Look-ups in named tables: a row name and a column name give one cell, copied from the table.

sogo =
,komom,samob,mife,nuge,gamog
paf,-0.318,-0.410,-0.727,-0.152,-0.858
fos,-0.098,-0.143,0.430,-0.203,0.593
ruma,-0.735,-0.116,0.157,-0.239,-0.327
dop,-0.374,-0.070,-0.568,-0.349,-0.247

ruma, komom => -0.735
dop, samob => -0.070
dop, mife => -0.568
fos, gamog => 0.593
fos, samob => -0.143
paf, samob => -0.410
ruma, samob => -0.116
dop, komom => -0.374
fos, mife => 0.430
dop, nuge => -0.349
paf, mife => -0.727
paf, nuge => -0.152
paf, komom => -0.318
ruma, mife => 0.157
ruma, nuge => -0.239
fos, nuge => -0.203
ruma, gamog => -0.327
dop, gamog => -0.247
fos, komom => -0.098
paf, gamog => -0.858
Which row has the largest gamog? fos

mek =
columns: lazivo, fito
pum: [141, 138]
buposi: [63, 149]
dofom: [204, 128]

dofom, lazivo => 204
pum, lazivo => 141
buposi, fito => 149
pum, fito => 138
buposi, lazivo => 63
dofom, fito => 128

Table defupop
	mobizuz	fakoviz	kamaze	puripad	reg	ditusu
sipasa	162	82	90	137	27	57
mab	207	242	171	123	85	73
nibo	218	234	73	224	145	120
sekik	189	142	156	122	12	128
dapidam	149	70	58	201	123	99

ditusu of nibo is 120
kamaze of dapidam is 58
ditusu of sekik is 128
fakoviz of sipasa is 82
puripad of mab is 123
fakoviz of dapidam is 70
ditusu of mab is 73
puripad of sipasa is 137
puripad of sekik is 122

fupapag =
cols = fid, rasebi
laba: [-3.94, -8.31]
dut: [-0.93, -5.58]
pifiv: [5.60, 7.50]

fid of dut is -0.93
rasebi of dut is -5.58
rasebi of laba is -8.31
rasebi of pifiv is 7.50
fid of laba is -3.94
fid of pifiv is 5.60

kom
cols = fek, kig, napegef
luzi: [144, 144, 137]
sareto: [112, 119, 109]
renazo: [102, 104, 137]
pag: [109, 115, 109]
sota: [120, 73, 113]
dafud: [108, 105, 96]
keloki: [64, 105, 85]
kogam: [181, 87, 76]
seb: [240, 83, 42]

kig of dafud: 105
napegef of sota: 113
fek of keloki: 64
fek of pag: 109
kig of kogam: 87
fek of sareto: 112
napegef of dafud: 96
kig of pag: 115
fek of luzi: 144
kig of sota: 73
napegef of sareto: 109
napegef of renazo: 137
napegef of kogam: 76
fek of renazo: 102
napegef of keloki: 85
napegef of luzi: 137
fek of kogam: 181
kig of keloki: 105
napegef of seb: 42
fek of sota: 120

tik
        berur  gedoz  zol  gare  rivo  sil
lin       109     58  108   147   117   91
duna      130    127  144   139   124   89
reb       130    117  139   141   123   87
tikuf     125    113  194   152   149   88
lik       113     71  111   149   113   91
lenup     106    100  151   139   163  118
begege    126    121  207   158   150   88
tuto      107     74  133   206   157  165

What is the rivo of tikuf in tik? 149
What is the sil of lenup in tik? 118
What is the berur of reb in tik? 130
What is the gedoz of lenup in tik? 100
What is the gare of reb in tik? 141
What is the sil of reb in tik? 87
What is the sil of duna in tik? 89
What is the rivo of lenup in tik? 163
What is the zol of duna in tik? 144
What is the berur of tuto in tik? 107
What is the zol of tuto in tik? 133
What is the sil of begege in tik? 88
What is the zol of reb in tik? 139

Table tibusu
        per  lodon  gukota  ziv  bam  kip
vefido  103    251     184   83  207  193
labaz     8    120     124  163   53  130
rus     159    106     153   81   32  120
bor     106    145     143   51   74   51
sos     109    113     136    4  119  136
vas     120     64     127   82  163  181

labaz, ziv -> 163
vas, kip -> 181
rus, lodon -> 106
labaz, gukota -> 124
vefido, per -> 103
vas, ziv -> 82
sos, lodon -> 113
Which row has the largest kip? vefido

gazazod
|  | rutab | bisitir | zadano |
|---|---|---|---|
| mir | 613 | -69 | -23 |
| das | -538 | 171 | 670 |
| rasek | -415 | 392 | 98 |
| bokile | 61 | 142 | 883 |
| zavi | 643 | -28 | 192 |
| bap | 571 | 464 | 576 |
| pamivig | 558 | 568 | 541 |
| fepaf | 36 | 287 | -206 |

rutab of das: -538
rutab of rasek: -415
bisitir of rasek: 392
bisitir of bokile: 142
zadano of bokile: 883
bisitir of fepaf: 287
bisitir of bap: 464
zadano of das: 670
zadano of rasek: 98
bisitir of mir: -69
rutab of zavi: 643
zadano of zavi: 192
zadano of bap: 576
rutab of bokile: 61
zadano of pamivig: 541
bisitir of zavi: -28
rutab of fepaf: 36
zadano of fepaf: -206
rutab of bap: 571

